In the rows, zero is written as 128.
One turn sends every row of this set to another row. A few are shown first. Where does it send the rows asked after them?
ledok: [159 123 176 154 125 152 133 121 132 129 117 126 118 125 113 129 159 122
 128 131 116 102 121 140 130 103 112 106 121 160 115 129 136 112 121 110
 115 102]
tozud: [172 131 108 100 143 100 108 114 137 118 110 114 147 128 129 122 132 142
 121 151 138 144 151 116 118 124 150 122 134 105 146  97 119 125 147 114
 115 107]
dep: [175 138 124 107 146 118 130  99 162 132 104 116 136 106 123 129 130 128
 103 169 125 125 120 128 131 117 149 111 146 128 138  81 116 105 124 107
 134 119]
pez: [138 130 133 136 129 115 140  90 159  95 117 125 100 127 123 106 181 112
  96 110 114 143 137 133 117 121 135 147 106 133 110 155 110 128 137  88
 155 124]
vilib: [141 100 122 139 145 158 138 143 144 134 133 139 146 114 148 138 160 103
 129 124 155 135 156 158 141 115 128 122 126 157 152 117 108 118 108  87
  99 132]
vaf: [130 119 116 133 149 106 120 110 134  77 117 137 108 117 146 103 174 113
  78 117 116 147 149 100 138 135 141 146 120 126 115 148 121 121 137  89
 140 124]
dodev: [137 113 161 148 110 173 144 120 152 125 141 136 133  99 134 124 142 120
 122 108 131 107 133 153 120 122 128 120 101 139 139 133 117 133 149 102
 137 109]
balo: [184 103 146 149 148 119 141 102 165 108 117 118 162 130 145 103 123 113
 106 131 135 127 147 108 127 137 158 146 114 164 143 132 135 149 110 101
 125 103]
tar: [171  95 123 132  98 149 113 132 111 140 125 121 130 102 134 113 161 128
  77 117 140 121 177 130 140 135 124 121 112 160 160 119 127 105 122 114
 118 136]
tokud: [141 115 180 156 114 163 161 115 141 128 144 128 129 103 127 128 146 111
 127 117 124 110 143 150 128 124 119 117 111 138 137 125 127 120 149  99
 128 118]
vogid: [149 114 131 158 139 115 139 111 139 115 112 125 168 137 128 106 152 123
 102 117 167 135 148  98 103 114 131 140 130 167 161 157 129 142 125  87
 141 106]
tiga: [115 119 109 133 143 114 114  99 130 111 119 150  98 115 131 115 170 110
  88 112 130 129 132 140 129 133 141 137 123 131  95 146 110 126 160  80
 142 119]
nema: [154 139 129 113 114  87 140 106 107 116  99 120 139 125 120 125 149 147
 110 161 139 116 146 107 110 122 116 118 152 119 143 120 144 128 150 110
 135 109]
nezi: [143 111  97 122 138 119 114  94 145 114 113 137 100 119 135 116 167 114
  82 119 115 125 137 151 143 139 155 143 110 143  83 133 108 130 131 102
 136 125]
Gula: [158 128 157 128 125 121 142 105 130  90 112 150  97  90 146 136 134 118
 123 155 123 169 140 128 127 113 118 124 137 158 117 122 149 127 137 105
 147 129]
tipa: [161  93 129 164 146 113 146 106 152 119 108 115 124 120 136 118 140 107
 107 133 152 117 138 103 117 146 132 133 127 113 179 147 153 135 123 100
 128 126]
susuf: [183 113 134 132 138 140 123 138 156 121 113 131 128 128 138 119 135 101
 135 129 155 113 157 164 151 122 133 112 133 163 128 112 119 130 122  79
  87 135]
Fot: [146 156 145 118 132  89 158  94 138 121 101 126 155 125 122 128 136 131
 127 168 132 120 134 133 110 103 130 119 141 158 124 113 120 117 127  94
 135  99]
savuk: [162 121 113 122 133 127 146 145 131 141 137  85 149 106 122 106 139 118
  95 135 140 108 160 136 152 142 149 125 127 124 163 122 127 128 154 112
 135 148]
rus: [133 111 103 129 144 107 109  91 134 108 120 140  99 120 138 121 157 107
  88 106 123 119 146 140 138 145 154 138 111 125  90 138 112 125 153  93
 131 121]
vog: [164 120 163 144 116 126 130 112 135 136 116 128 124 134 126 117 158 115
 127 127 127 114 133 121 133  95  97 102 125 160 114 123 151  90 123  93
 123  93]
sove: [166  98 113 136  90 144 111 123 114 128 121 138 130  94 139 106 147 121
  81 109 138 112 164 132 133 135 135 124  93 166 156 126 126 105 125 109
 118 118]
nutob: [165 116 116 136 119 126 127 146 110 135 117 103 133  93 120 107 144 115
  90 132 152 100 170 132 149 154 139 117 129 142 161 126 120 126 155 104
 113 150]
Vus: [178 123 139 128 134 123 134 129 171 120 125 134 129 125 135  91 125 108
 120 150 152 127 152 161 163 115 126 111 136 166 137 110 132 122 130  72
 114 138]
kop: [164 126 133 118 127 113 110 106  96 106 134 123 130 112 147 163 145 119
  93 107 129 147 163  99 112 103 134 124 141 163 126 127 138 111 143 115
 149 116]
far: [180 126 128 123 136 132 154 109 155 101 125 110 143 107 143 153 132  90
 118 145 136 157 158 152 109 117 145 123 116 146 119 131 106 114 150 103
 147 145]
dodok: [163 116  96 134 143 110 124 100 119 131 140 124 115  89 124 159 152 120
 118 135 151 163 155 128 124 119 143 127 126 139 153 124 114 131 125 130
 137 154]
zet: [120 119 153 144 118 122 130 131 117  87 140 137 132 123 144 120 129 139
 104 123 117 119 182 135 155 123 122 124 109 163 147 129 147 123 128 120
 110 123]
Fogad: [151 144 115 118 107  87 138  99 118 114 102 125 136 126 116 131 154 137
 113 152 139 127 138 107 112 112 114 108 147 109 146 113 133 119 156 106
 127 108]
Zukov: [109 140 142 146 139 116 128 150  88 114 125 111 142 120 118 123 148 139
 112 127 120 111 157 123 136 118 132 126 118 162 147 145 131 121 133 123
 115 110]
deg: [184 131 132 116 154 110 131  95 156 146 113 117 137 112 121 131 133 123
 111 178 139 116 123 137 121 117 148 112 146 132 139  96 114 108 120 102
 128 117]
mumaf: [158 111 111 118 144 112 112  94 146 120 119 123  97 104 143 110 172 106
  81  92 125 137 150 108 137 141 159 152 124 136 121 127 108 126 126  82
 143 126]
nere: [180 125 113  99 151  97 106 117 125 126 115 118 150 133 129 122 133 142
 110 159 151 130 155 119 116 124 151 125 149 117 151 106 126 128 139 106
 116 113]
nomik: [156 110 143 152 126 119 149 103 163 125 100 114 122 121 141 122 151 123
  83 142 137 114 123 108 127 123 121 134 139 170 161 142 152 136  90 107
 148 118]
Pab: [145 163 131 111 123  92 149  92 139 119 102 131 148 123 116 126 136 130
 118 153 133 133 129 132 117  95 134 117 147 160 134  99 115 113 130  88
 137 103]
muta: [146 120 107 135 153 115 137  84 171 104 129 135 111 122 134 126 179 103
  96 105 128 131 135 129 146 116 148 140 127 142 105 132  97 136 111  86
 141 140]
kub: [112 118 139 151 121 132 126 130 130  77 138 152 126 113 147 119 118 133
  98 123 123 102 161 140 147 121 127 119 102 155 152 136 144 117 131 117
 119 123]
sipa: [126 120 105 119 138 126 118 105 141 114 111 140 104 122 135 121 177 111
  76 118 123 130 125 154 131 125 144 141 123 149  87 143 105 125 139  86
 149 121]
zezi: [117 123 121 140 145 111 135 137  93 136 130 111 150 125 119 121 163 141
 133 123 124 126 150 106 140 114 127 129 117 140 143 133 143 124 124 130
 120 101]
Molin: [138  95 102 138 126 156 132 143 147 124 127 147 142 106 160 142 160 103
 120 119 151 118 142 152 142 118 128 121 118 154 149 125 111 128 104  99
 100 123]

Gula moves to kop
tozud moves to dep
pez moves to vaf
And these:
rus moves to nezi
tipa moves to balo
Fot moves to nema
tokud moves to zet
susuf moves to ledok
sove moves to Molin
Vus moves to vog

